(in the rows, 128 means zero)
The rows of X fall into a few groups, and each row is roughly a mix of its group's hidden directions.
X (148 x 12):
[[ 88 172 120 127 151 124 158 150 105 110 121 129]
 [191 112 101 126 109 127 107 139 146 139 127 128]
 [153 110 128 149 109 129 126  80 146  87 132 147]
 [ 73 132 158 135 156 131 161 118 108 123 130 123]
 [124 101 170 150 145 129 119 129 158 144  85 129]
 [ 99 112 156 117 166 138 153 136 130 148 142 168]
 [ 93 173 135 149 123 145 143 138 117 159 102 112]
 [132 130 128 136 119 124 123 141  90 190 149 109]
 [130 123 103 132 117 137  90 157 127 185 126 121]
 [179  87 132 137 140 123  97 127 138 134 130 156]
 [ 94 172 130 128 110 125 161 151  96 128 133 111]
 [ 90 131 129 147 125 126  92  97 139 132 124 174]
 [ 67 118 161 121 139 124 134 134 124 114  95 133]
 [131 139  98 104 128 119 145 168  81 146 126 110]
 [170 102 127 124 136 109 149 157 125 144 108  88]
 [ 95 138 156  87 112 149 164 118 114 108 134 130]
 [126 118 135 120  92 132 100  79 140  93 147 124]
 [100 147 131  98 124 131 111 158 156 159 150 157]
 [180 119 134 107 120 114  96 119 136 149 114 160]
 [148 114 100 113 101 137 123  97 154  84 119 147]
 [172 149  97 145 144 133 117 136 122 102 104  96]
 [172 136 108 118 108 151 164 142 119 103 152 114]
 [138 153 138 171 138 154 142 114 115  89 116 102]
 [156 142 133 130  98 129 107 134 164 168 101 146]
 [189 117 107 145 132  98 133 121 127 103 112 127]
 [158  83 123 127 127 144 125 103 162 127  92 141]
 [138 156 127 166 138 126 127 116 125  79  90 126]
 [113 159 126 106 154  97 164 122 114 112 136 163]
 [163 169 138 130 112 142  92 109 108 134  99 121]
 [104 169 113 149 140 130 140 150  81 131 147 141]
 [155  73 131 136 137 137 146 105 140  94 114 127]
 [126 104 103 174 144 133 130 155 142 121 154  94]
 [ 82 161 123  97 109 140 150 131  94 133 128 122]
 [148 138 119  88 120 125 165 153 136 107 168 135]
 [ 92 148 141 158 161 126 115 114 142 102  93 136]
 [110 112 130  81 164 138 166 121 148 132 144 121]
 [ 85 147 114 141 115 149 147 108 138  94 124  94]
 [121 107 153 156 144 145 153 114 144 117  85 158]
 [107 139 145 172 146 143  95  95 151 114 115 122]
 [ 88 144 151 126 135 137 143 151  95 173 132 136]
 [ 99 151 137 134 160 101 124 127 119  97 153  90]
 [ 69 164 156 114 134 140 122 131 144 117 131 139]
 [180  88 117 124 126  93 124 120 154 127 128 128]
 [124 107 128 145 156 129  97 123 165 170 149 143]
 [ 79 147 159 146 153 132 116 112 124 131  92 131]
 [161 112 147 156 108 137 112 109 163 131  97 104]
 [119 160 106  96  87 148 115 153 108 118 143 142]
 [176 102 141 151 112 138 134 136 145 156 100 148]
 [ 79 177 129 122 135 121 143  99 111 122 124 124]
 [135 118 140 140 117 137  92 128 158 127  74 154]
 [120 107 121 133 138 126 184 121 114  85 151 127]
 [ 83 174 137 136 118 147 145 147 102 114 116 121]
 [145 102 152 128  90 137 151 100 147 151 154 150]
 [162 125 145 138 130 122 139 152 155  75 114 147]
 [150 122  98 124 133 113 147 114 112 110 177  94]
 [125 165 154 110 146 155 161 122 125  93 153 121]
 [172  98 104 125 114 143 110 120 156 127  98 150]
 [117  75 166 139 132 121 118 124 148 101 148 143]
 [177 145 116 135  96 117 102 155 138 157 131 132]
 [111 128 163 117  92 128 161 129 124  84 137 145]
 [126 128 112  97  88 126 128 134 116  95 150  85]
 [174  91 116 149 113 112 110 101 134 138 152 121]
 [ 89 148 144 109 144 137 166 165 119 151 132 133]
 [116 129 145 148 152 135 173 128 109 107 118  83]
 [139 121  96 178 146 125 114 100 124  95 130 109]
 [ 76 151 140 146 116 150 141 133 111 102 158 129]
 [182  92 102 128 121 112 111 129 142 152 141 136]
 [164  99 142 108 112 137 127  88 147  97 141 145]
 [143 109 132 156 154 115 158 175 119 152 119 108]
 [179 119 114 131 123 126 101 141 152 172 116 122]
 [ 99 135 156 133 112 133 134  77 154 113 148 151]
 [ 83 183 137 132 137 123 147 116 117 112 114 123]
 [156 106 115 120 102 140 116 111 159  94 100 156]
 [137 102 164 138 115 125 110 102 163 150 157 151]
 [130 132 109 123  83 112  94 106 146 168 129 115]
 [141 141 114 132 110 121 130 138 142  96 129  64]
 [133  96 152 152 180  97 132 120 110 126 116 129]
 [160 120 115 170 133 138 135 107  99 121 115  86]
 [172 100 142 132 123 114 115  91 159 116 126 153]
 [ 93 165 147 149 135 163 112 114 100 127 108 117]
 [178 140 104 140 126 133  96  97 143 109 109 119]
 [183 115 107 125 100 121 107 118 160 108 123 128]
 [152 146 126 132 143  82 129 150 107 172 135 111]
 [140 135 115 108 104 140 159 171 139 172 126 122]
 [ 91 127 177 106 107 117 119 119 135 153 131 101]
 [131 135 100 175 135 113  87 153 136 135 121 103]
 [147  77 110 157 157 126 147 120 130 149 151 133]
 [ 71 150 139 158 145 140 117 127 136 137 116 100]
 [132 151  99 157 146 129 127 151 101 104  95  97]
 [ 88 127 178 145 115 152 138  99 136 116 129 142]
 [147  90 131 134 139 148 121 125 176  92 115 144]
 [135 123 152 147 142 131  91  80 149 121 118 157]
 [ 74 139 143 121 157 122 151 115 107 117 150 106]
 [176 109 106 122 104 136 129 126 152  92 118 153]
 [148 115 109 136 143 144 104  96 132  85  91 139]
 [133 109 154 175 123 147  88 107 142 130 143 144]
 [133  84 122 142 163 129 123  95 139  96 112 106]
 [174  91 116 111 127 113 149 152 111 158 123 137]
 [123 148 117 124 174 113 150 124  76 111 128 124]
 [169 142  92 169 136 114 108 131 122 135 120  99]
 [185 110 121 160 132 129 111 114 146 102 121 113]
 [136  90 141  98 139  98 112  86 123 108 138 143]
 [145 103 140 105 131 104 176 132 130  86 125 117]
 [131  88 160 132 154 121 129 114 142  96 106  94]
 [113  95 135 111 116 144  87 126 141  81 128 113]
 [138 178 109 155 142 143 116 112 115 113  96 105]
 [151  85 137 157 125 124 108 128 150 149 170 136]
 [ 78 155 128 127 115 141 150 168 114 147 134 116]
 [146 137  94 122 124 118  98 136 152 179 116 149]
 [132 154 129 117 124 172 155 172 142 118 103 122]
 [ 92 120 138 111  91 156 160 154 138 125 156 126]
 [ 92 149 132 118 134 148 164 162  94 151 129 130]
 [ 96 126 145 153 151 153  87 109 127 156 119 147]
 [ 87 127 170 133 165 133 160 129 128 148 116 126]
 [189 122  98 131 106 113 140 133 119 128 129  99]
 [ 74 127 164 125 133 136 138 114 112  96 145 140]
 [130 118 115  75 105 125 121 122 147 152 143 167]
 [165 112 105 145 155  96 140 166 137 133 136 108]
 [132 167 148 130  94 102 158 115 137 135 163 111]
 [ 89 167 149 128 119 114 142  92 112 137 152 144]
 [163 106 109 159 137 129  88 143 102 149 124 110]
 [154  95 108 153 134 123 171 114  93 115 127 123]
 [165 113 134 117  79 136 127 128 144 168 117 144]
 [132 106 111  93 108 137 150 105 138  78 144 137]
 [112 141 140 158 139  96 117 103 173 120 115  99]
 [148 154 124  98  81 125 112 152 142 160 138 142]
 [126 149 112 172 166 123 131 164 116 153 114 127]
 [147 127 127 174 133 127 101  82 127  99 119 137]
 [ 89 133 126 109 112 134 151 144 113 132 177 156]
 [125 126 105  81 112 119 168 148 100 134 149 135]
 [132 126 164 135 154 129 138  81 135  86 125 143]
 [119 166 144 116 122 156  96 110 147  88 146 121]
 [164 122 137 116  73 127 157 126 141 109 143 144]
 [171 111  98 107  97 128 143 149 136 134 163 128]
 [159 118 137 157  92 136 124 111 142 163  96 147]
 [145 119 138  85 118 126 136 127 148  74 151 139]
 [186 103 110 132 121 106 153 120 127 107 131 106]
 [159 116 130 102  88 137 161 126 151 104 134 155]
 [175 126  93 113 113 130  95 153 146 114 123 144]
 [141 120 130 168 135 122  89  80 147 116 118 119]
 [107 124  91 155 126 145 120 121 122 125 134  70]
 [118 137 103 153 121 158 133 163 105  98 107  98]
 [109 149  97 129 125 120 146 154  90 145 140  87]
 [132 112 139 115 104 148 103 100 165 100 142 160]
 [ 78 148 132 123 126 144 165 149  94 115 124 122]
 [162  86 107 144 145 124 133 158 161 112 131 114]
 [134  88 145 119 118 128 158 162 147 157 149 153]
 [177 103 119 145 124  98 138 119 130 123 106  90]]

Each list below has one row that fits no group; the rest each fit one group, if only roughly. Name that row.
    z814: [101 120 151 158 165 119  89 116 137 108 103 134]
    z398: [109 129 112 137 118 158 107 157  88 155 132  95]
    z481: [ 93 182 107 122 137 136 131 147  98 139 117 113]
    z974: [117 125 133 131 156 118 163 129 117  68 145 117]
    z369: [ 87 159 141 153 161 115  98 137 115 137 118 109]
    z936: [104 148 132 140 134 132  86 126 158 157  87 135]
    z335: [131 135 112  74 106 125 145 106 105 105 157 128]
    z806: [127 142 128  98 100 129 141 139 118 186 155 125]
    z248: [165 104 126 103  92 138 141 114 166 147 117 139]
    z989: [147  92 131 112 130 100 117 122 177  98 140 121]
    z886: [ 79 149 136  92 111 129 155 100 133 139 140 132]
    z107: [138 139 117  87 109 118 136 100 138  76 133 112]
    z831: [170 119 129 100  93 136 131 143 168 138 119 151]
    z151: [195 127 118 140 122 112 134 113 112 134 102 115]
    z661: [123  90 150 144 162 120 115 113 151 164 115 153]
 | z107
    z200: [160 117  96 169 117 136 118 155 150 144 151 145]
    z164: [184 112 112 151  86 120 110 120 123 125 127 126]
    z272: [178  89 128 105 122 132 140 121 167 130 121 129]
    z364: [118 143 131 154 139 133 156 166  87 163 120 122]
    z77: [170 112 123 155 140 150  87 101 117 152 125 131]
    z308: [161 143  96 138  77 139 131 124 134 127 156 108]
    z834: [ 94 138 135 142 129 122  81 134 155 169 113 133]
    z254: [178 101 113 112 108 127 136 141 138  86 143 136]
    z980: [124 136 125 132 147 122 188 157 118 146 134  95]
    z425: [ 99 161 150 151 148 144 125 141 145 109  83 123]
    z73: [114 115 127 109 122 120 141 163 138 187 126 153]
    z208: [149  85 137 150 123 115 100 100 148 109 155 145]
 | z364
    z502: [147 133  79 131 135 115  89 148 130 137  91 129]
    z996: [163 116 100 134 149 103  77 119 140 111 120 125]
    z177: [145 112 133  80 137 107 132  99 138 136 139 172]
    z970: [126 160  95 118 119 120 143 134  70 120 112 114]
    z360: [105 123 138 134 161  99 116 112 126 172 118 164]
    z258: [162 172 100 133 110 154 126 129  93 139 135 115]
    z499: [168 113 116 124 131 148 168 140  90 112 138 105]
    z803: [160  74 136 120 118 142 136 122 139 170 121 127]
    z775: [129 128 121  98 135 156  98 140 155  84 123 159]
    z286: [122 158 108 118 122 132  75 149 148 142 106 153]
    z915: [175 125 121 115  87 141 129 157 135 155 130 151]
    z769: [156 105 103 143 157 117 118 105 147  86 130 103]
 | z502
    z503: [ 78 135 166 119 122 152 127 127 166 138 136 138]
    z703: [135 125 124 100  98 127 162 169 126 144 116  90]
    z740: [110 111 152 151 192 124 146 133 123 123 125 114]
    z550: [ 90 122 155 135 159  99 127 104 108 158 119 147]
    z328: [146 105 127 126 143 132 172 136 125  91 150  91]
    z958: [168 121 132 117 101 142 157 162 123 164 137 146]
    z421: [110 165 103 125 123 152 155 157  96 117 112 106]
    z520: [130 135 114 148 120 153 152 129  67 115 111 108]
    z923: [160  85 107 117 138  80 110 128 123 126 138 116]
    z713: [115 111 153 107 100 144 155  96 157 150 115 153]
    z666: [ 81 173 124 109 141 132 105 151 117 128 119 148]
    z986: [105 153 122 156 149 131 124 111 145  90  96  98]
    z531: [138  95 128 164 116 143 124  89 134 158  94 124]
    z577: [175  98 103 116 113 134 147 129 129  90 146 138]
    z121: [138 117 120 156 138 133 109  94 150 171  91 125]
 | z421
    z214: [149  98 155 131 150 121 165 117  99 106 104 109]
    z755: [113 152 103 151 152 138  88 125 124 169 106 126]
    z734: [179  98 134 105 114 106 119 115 127 156 146 147]
    z817: [182 130 116 129  91 107 138 123 144 109 156 125]
    z976: [ 85 137 145 132 124 155 138 118  92  90 109 120]
    z708: [150 116 129 176 148 103 105  94 149 133 146 122]
    z169: [113 141 131 148 129 132 153 159 140 188 120 139]
    z497: [ 81 133 151 138 134 163 107  93 137 122 130 151]
    z287: [153 100 140 109  98 117 127 121 124 160 173 148]
    z386: [174 101 108 109 134  97 141 127 122 163 143 140]
    z237: [124 145 115  88 146 115 156 159 102 159 108 117]
    z430: [143 159 151 141 104 161 118 134 153 155  91 135]
    z832: [161 113  98 131 130 109 106 105 118  93 167 133]
 | z430
    z445: [182 120 116 114 136  81 128 118 114 149 133 140]
    z395: [132 114 143 137 150 120 188 124  91 124 122 142]
    z939: [116 153 104 127 143 117 157 164 112 109 106  90]
    z638: [149 107 142  97 125 109 153 120 118 101 177 135]
    z429: [ 88 141 126  93 132 113 137 105  90 121 155 143]
    z928: [163  87 124 115 125 140 126 169 131 111 123 162]
    z857: [110 103 144 113 158 135 179 159 113 141 136 130]
    z533: [125 103 128 130 146 124 151  96 133  69 132 111]
    z954: [ 89 140 139 134 129 153  85 117 120 164 125 102]
    z252: [120 152 118 192 130 137  93 120 143 129 122 122]
 | z638
    z672: [112 164 126 124 121 134 165 151  94 161 146 144]
    z351: [ 60 132 166 134 128 138 124 140 130 123 128 125]
    z18: [162 135 114  95  95 134 135 157 131 163 148 145]
    z838: [112 113 156 113 155 135 138 106 117  78 140 157]
    z157: [158 139  92  98 107 127 129 145 131 167 110 104]
    z680: [160 122 118 131 153  85 127  82 152 121 122 127]
    z303: [ 63 130 165 137 122 128 138 126 110 128 146 130]
    z97: [151 128 125 110  97 137 110 128 174 126  97 161]
    z809: [161  94 114 110 111 123 129 160 160 154 146 144]
    z115: [160 140 106 115  66 134 122 140 144 140 130 118]
    z37: [128 155 140 101 110 126 157 170 121 113 162 148]
    z452: [116 164 111 119 122 154 106 139 131  74 119 112]
    z942: [102 110 129 146 132 137  69 120 135 157 112 144]
    z193: [119 147 107 163 139 137 138 145 137  99 103  82]
 | z115
    z781: [ 73 156 110 137 127 132 116 145 125 150 151 152]
    z302: [167  98 120 125 140  97 137 112 101  99 151 108]
    z455: [ 74 117 141 115 138 129 169 143 108 129 134 153]
    z523: [153 103 124  99 107 104  98 131 172 109 132 135]
    z763: [121  83 140 151 148 143 135 100 134 108  87 140]
    z40: [103 135 119  86 128 121 149 154 109 169 146 110]
    z973: [109 154 102  97  80 128 124 111 113 131 158 133]
    z605: [168 113 103 105  98 148 119 131 152 159 123 151]
    z209: [ 83 146 140 128 129 142 134 141  93 145  97 161]
    z693: [132 120 129 116 128 117  73  87 153 115 107 139]
    z98: [139 157  93 108  98 140 151 155 109 126 146  98]
    z212: [ 85 139 130  98 123 120 170 157 137 111 147 139]
    z592: [117 161 135 171 114 157 104 135 138 160 118 107]
    z488: [184 102 118 141 152 101 109 135 145 128 110 125]
 | z592
    z444: [184 118 115 114 113 128 111 112 145  95 152 122]
    z620: [147 147 129 141 127 127 107  66 119 107 108 111]
    z9: [115 153 138 158 135 146  76  92 136 128 114 124]
    z180: [106 155 107 156 135 136 147 145 120  90 111  91]
    z753: [126 147  94 149 156 118  81 108 143 133 105 118]
    z103: [176 137  85 103 110 116 129 136 124 145 126 102]
    z601: [102 141 162  94 108 126 146 136 116 166 149 149]
    z709: [ 97 113 147 161 167 121 122 105 109 129 115  95]
    z945: [155 130  99 133 121 136  79 127 157 126  95 147]
    z715: [187 115 107 143 115 102 122 146 149 115 114 119]
    z301: [119 151 127  98 135 129 145 163 110 171 162 128]
    z517: [133 112 145 159 150 133 160 128 120  79 110 150]
 | z715
    z58: [175  96 121 117 117 109 106  91 137 152 133 135]
    z390: [145 135 104  88 112 102 134 155 119 147 168 142]
    z846: [111 148 114 103  94 105 103 144 146 148 126 168]
    z464: [136  92 111 117 111 118 121 107 135  96 148 176]
    z234: [150 131 142 151 144 128 115  95 169  97 138  96]
    z554: [105 143 134 161 151 161 128 134 101 157 116  94]
    z993: [108 166 127 135 142  99 112  89 105 161 133 118]
    z972: [117 153 124 136 103 126 113 148  93 182 137 136]
    z534: [166  72 150 119 114 124 139 135 153 137 141 136]
    z150: [179 110 103 173 126 128 119 115 137 123 107 138]
    z406: [102 126 168 133 130 147 163 159 125 135 100 103]
    z794: [113 154 149 147 156 150 154 130 107 103  91 111]
    z670: [146 122 143 103 114 108  89 105 163 107 126 158]
    z559: [183  98 133 132 134 133 133 143 161 142  98 131]
 | z390
    z845: [110 154 116 145 148 116  67 130 125 142 123 107]
    z408: [136 111 154 102 165 135 157 114 125 128 117 175]
    z170: [ 82 163 136 146 127 150 141 119 127  87 116 138]
    z305: [ 98 128 130 107 151 105 154 150 102 172 128 141]
    z565: [ 98 141 130  92 131 151 117  91 135 122  84 122]
    z156: [158 145 133 125  88 118 148 134 121 175 155 123]
    z47: [ 97 139 131 145 134 125 141 162 104 159 174 121]
    z614: [ 99 165 129 114 117 137 165 165 116 111 110 111]
    z268: [152 152 116 103  87 141 166 127 122 100 147 131]
    z839: [162  99 140 103 135 103 113 124 133 167 146 157]
    z230: [103 117 156 166 147 123 115 110 105 163 113 102]
 | z268
    z985: [115 146  97 144 103 146 139 129 104  88 141  91]
    z540: [179 100 111  94 131 116 145 125 118 108 154 129]
    z981: [ 99 145 116 130 109 146 170 161 113  92 123 120]
    z346: [128 147 102 132 115 102 113  83 134 131 156  91]
    z757: [182 118  97 145 114 146 132 150 125 110 127  99]
    z810: [149 154 106 111 127 104 169 125 117  91 100 131]
    z858: [172  99 115  92 123  94 144 128 131 147 146 139]
    z36: [168 149 103 121  90 152  92 136 117 122 132 117]
    z941: [ 86 147 132 124 157 117 140 157 111 165 102 126]
    z152: [ 85 158 104 110 162 128 143 146 100 134 128 116]
 | z757
    z29: [148 138 108 162 102 138 100 138 167 161 117 125]
    z566: [178  95  93 129 117 121 132 161 119 126 134 114]
    z326: [129 117 111 149 143 132  91  99 160 125  83 131]
    z99: [103 113 154  97 104 116 103 100 126 133 166 147]
    z119: [144 118 115  87 148 109 157 148 116 172 122 139]
    z480: [129 138 146 130 123 133 137  86 149  79 104 154]
    z202: [ 89 167 155 116 147 137 155 150 131 134 133 101]
    z881: [ 83 111 158 111 133 136 174 118 109 140 138 128]
    z260: [178 129  97 152 125 116 107 130 139  88 133 122]
    z553: [ 89 145 131 120 118 124  85 135 158 161 131 150]
    z486: [117 129 125 115 157  98 150 150 102 179 120 129]
    z664: [145 124 118 147 135 121  78 110 158 149  90 128]
 | z99
    z773: [123 133 146 128 139 126  78 104 169 136 123 160]
    z240: [ 65 133 144 129 136 122 156 149 142 113 133 109]
    z772: [123 139 147 153 137 125 107 135 141 190 101 124]
    z885: [105 175 106 134 152 115  81 139 133 129 120 122]
    z284: [ 75 172 128 127 141 144 127 136 106 131 108 111]
    z808: [ 89 159 151 173 121 153 144 115 121 142 131 135]
    z283: [165 149 112 140 154 112 120  95 115 118 115  88]
    z76: [170  92 153 133 124 121 171 131 134 118 149 110]
    z299: [137 123 144  75 135 110 162 154 136 130 135 158]
    z849: [134 155 127 137 126 151 152 143  73 149 106 110]
    z564: [129 138 139 128 130 153 158 106  94  74 138 126]
    z84: [163 128 100 109  94 121 132  94 158 107 147 123]
    z329: [164 117 118 115 132 102 131  75 134 102 126 150]
    z435: [140 110 139 164 155 132 124 140 105 180 112 116]
    z608: [130 120 123 127 155 123 171 141  99  98 168 112]
 | z283
    z120: [125 148  99 167 138 134 117 140  89 123 106  94]
    z217: [117 147 110  96 105 129 140 151  98 128 178 123]
    z691: [174  99 105 132 130 128 108 123 157 124 163 111]
    z922: [118 122 103 170 155 134  93 104 124 122  92 124]
    z998: [ 93 162 130 131 148 127 145 103 108  80 132 127]
    z246: [143 115 133 123 131 108  98 105 185 108 142 144]
    z866: [166  76 128 129 117 137 113 124 170 121 132 133]
    z315: [113 116 154 103 114 147 172 154  98 142 142 147]
    z524: [ 96 134 151 100 125 140 169 150 116 100 140 154]
    z189: [174 115 113 136 100 140 114 119 152  90 138 106]
    z580: [143 100 133 102 139 124 157 143 126  76 155 118]
 | z998
